The rows of M fall into a few groups, which share some directions, and each row is roughly a mix of its group's hidden directions.
M, 96 rows:
[[ 13   8 -24  10 -17  11   8  13 -23   6]
 [ 12  -7 -11   2  24  16  12  20  20  -3]
 [ 10 -10   3  17 -11  26  11  22  -4  14]
 [-28   0  17   9  -8   3 -11  -5  10 -24]
 [-10   0  16 -15   7   4 -36 -10  -3   4]
 [-23 -15  13  12 -12  19  19   6   4 -11]
 [ 14  12 -24  14 -20   2  -1   8 -23  -4]
 [ -6  -2  14 -11  11   7 -38  -9  -2  -3]
 [ 14 -23 -21   7  20   5  17  -9   2  10]
 [ 25  15 -10 -13   8 -20 -18  -4  -2  13]
 [ 28  -6   6  -8  20 -21 -12   0 -11   6]
 [ 25  11  -9  -9  12 -20 -22  -3  -3  12]
 [ 26 -21   1   4  20 -13  -9   5 -16  -7]
 [ -8  10  23 -12  -9   1 -33   3  -3  -9]
 [ -1  20  -8  -8  14   7 -29 -19   7   7]
 [ 25 -10  -9 -25  -2 -20 -10   2 -11   7]
 [-11  19  -6 -11 -24   3  22  -2  19   5]
 [-10  24  18   5 -13  -8 -24  -2  -7 -14]
 [ 30   4 -25  -1   5  -5  10   5 -13  14]
 [  7 -22  -3  12  -2 -11  29  17  -8  -6]
 [  9  -7  24  -4  12  -6 -26  -1 -22   0]
 [ -2   2   3 -15   7  -2 -42  -4   4  -3]
 [ 25  15 -11 -14   9 -20 -17  -5  -4  11]
 [ 25  -6  -5 -13   1 -21 -23  -9 -13   4]
 [  0  17   6 -13   0  11 -30 -17  15   6]
 [ -4  -3 -10  18  10  16  11  16  15 -26]
 [-10   1  25  -2 -17   1 -32  -3   1   6]
 [-24 -14  12  11 -10  19  20   5   4 -12]
 [  9  -9 -11   9  16  18  12  22  21  -9]
 [-25 -15  10  15 -10  21  13   4   3 -12]
 [  2  -3 -13  11  -5   1  40   8   6   6]
 [-21 -16  11  -3   9   5  15   0  28 -11]
 [-27 -13   9  13  -3  23  15   0   3 -12]
 [ 19  -1 -23   2  17  -3  29   3  -4   2]
 [ 23  16 -13 -12   8 -19 -20  -5  -7  10]
 [-26  13  11  23  -7  15   8   0  16   1]
 [ -3   0  13 -14   5   3 -40  -5  -1  -3]
 [ -7  -1  19 -13 -17  -5 -31  -6   2  14]
 [ 26  15 -22  -8   9  -8  -7   0 -18  11]
 [ 19   4 -28  -1  17  -6  24   2  -7   0]
 [ 27  10 -10  -9   4 -24 -17   2  -6  12]
 [ -2   4   1  13 -18  -6  37   0  -2  14]
 [ -2 -22   0  15  -7  -6  28  19 -10  -8]
 [-20   8  13  27  -4  20   0  -1  17  -3]
 [-19   9  15  22 -11  19   6   8  18  -5]
 [ -4   8   4 -18  10  -7 -35  -6 -11 -11]
 [ 17   1 -25   5  21   0  26   6  -1  -5]
 [-14  -3  11 -16  15 -22   0 -22  14  -8]
 [-10  10   1 -10 -23 -17 -10 -19 -21   6]
 [ -3   1   1 -14  16   2 -38  -4  -1 -11]
 [ -7  11  24  -6 -11  -2 -34  -4  -4  -3]
 [ 14 -11  21  -1  13  -5 -30   0 -15   0]
 [-25 -13  14  12 -11  20  15   5   7 -10]
 [ 11 -10 -14  19  -2   4  34   6   8   3]
 [-24 -11  17   7 -12  20  19   3   8  -9]
 [ -1  -2  24  -8  -8  -2 -34  -3   7  11]
 [  5  23  -3 -14   7   2 -30 -17   4   8]
 [ -6  -1 -11  16  14  12  31   7   1 -18]
 [  8 -12  23   4  13   2 -33  -1  -5   2]
 [-22   2   2   7 -24  14  16   6  21   0]
 [  2   9   7 -11 -13 -21 -18 -19 -19  13]
 [-19  -8   2   6   6  25   0   5  28  11]
 [ 16  -5  -6  18 -17  -7  31   5   3   9]
 [  5   8  10  -5   0  -7 -40  -4  -7 -14]
 [-29 -11  14  12  -8  21  11   3   0 -10]
 [-26  -5  27   2   0  -2 -10 -10  14 -14]
 [ 16   5  -9 -15   2 -27 -12  -9 -23  -3]
 [ 18  -1 -10 -15   7 -24 -16 -12 -20   3]
 [  2   4  -5 -17  23 -21 -13 -12  18 -13]
 [ 12   0  -4  -2  29  17  -9  20  19  -3]
 [-17   7   3  16  -7  18  24  15  16  -7]
 [-12   8  13 -14   6   0 -37  -8  -4  -3]
 [ -5  -1   2 -18  17   5 -36  -2  -1 -11]
 [ 24  -7 -13 -15   3 -20  13   0 -22  -2]
 [-13  -4  30   8 -11  -6 -24  -9   9  -9]
 [ -3  10  -8 -17  -2 -18  12 -20 -23  13]
 [ -1  -4 -13  13  15  10  36   7   0 -11]
 [-25 -10  20   0   1   2  -6  -4  24 -17]
 [ -8 -17  -1  13 -10  -4  32  17  -8  -7]
 [-18   4  -8  19   6  20   7   9  27  -6]
 [-27  -9  10   9  -7  22  19   0   6 -11]
 [  3   4  15 -11 -14 -14 -26 -13 -11  18]
 [ 16 -16 -23  10  10   2  29   2   4   3]
 [-19  11  -6  -3 -24   6  29   3  11   0]
 [  2 -13 -21   7  16   3  30  -8   2  12]
 [  7   0 -22  10  16   5  32   7  -2 -12]
 [  1   1  15 -15 -13  -8 -33  -6   1  16]
 [-11 -24   4  20  -6   3  22  17  -6  -9]
 [ 14  17 -32  -2   3  -1   8   4 -21   0]
 [ 24  12 -13  -9  13 -20 -19  -4  -5  11]
 [-27  11   6   0 -27  17   6   0  11  -2]
 [-12  21  16  -3 -10  -4 -31   2  -1 -14]
 [  6  21  -4 -13   7   4 -32 -17   3   5]
 [-30  -6  15  -2   4  -2   1  -9  20 -22]
 [ 24  15 -18 -11  11 -21 -13  -4  -4  10]
 [ 11  -5 -15  15  -3  -3  38   4  -2   1]]
Here is one row of each group, with its name. Which group are the others in?
[-27  -9  17   7 -12  21  15   1   3 -10]
C
[-11  -5  23  -7 -15   6 -30   2  12   8]
S
[-16  23  17  -5  -7  -2 -23   2  -7 -18]
P

[  8   5   5   9  11 -26 -17 -16   6 -23]
S
[  7   1  -5  12 -13  -6  40   5  -5   4]
P
[ 10  -9  22  -6  11  -3 -24  -3 -26  -6]
C
[-25   9  15  19  -4  22   0   2  16  -4]
P
[ 10  23  -9 -16  11  -3 -23 -17   7  11]
C
[ 15  -4 -19  18  -8  -5  30   9   9   2]
P
[  4   0 -13   5  26  16   7  18  18 -16]
S
[-11  24  -8  -9  14   9 -24 -20  -2   5]
C
[ 23  -6   0 -11   3 -19 -23 -12 -20   1]
P
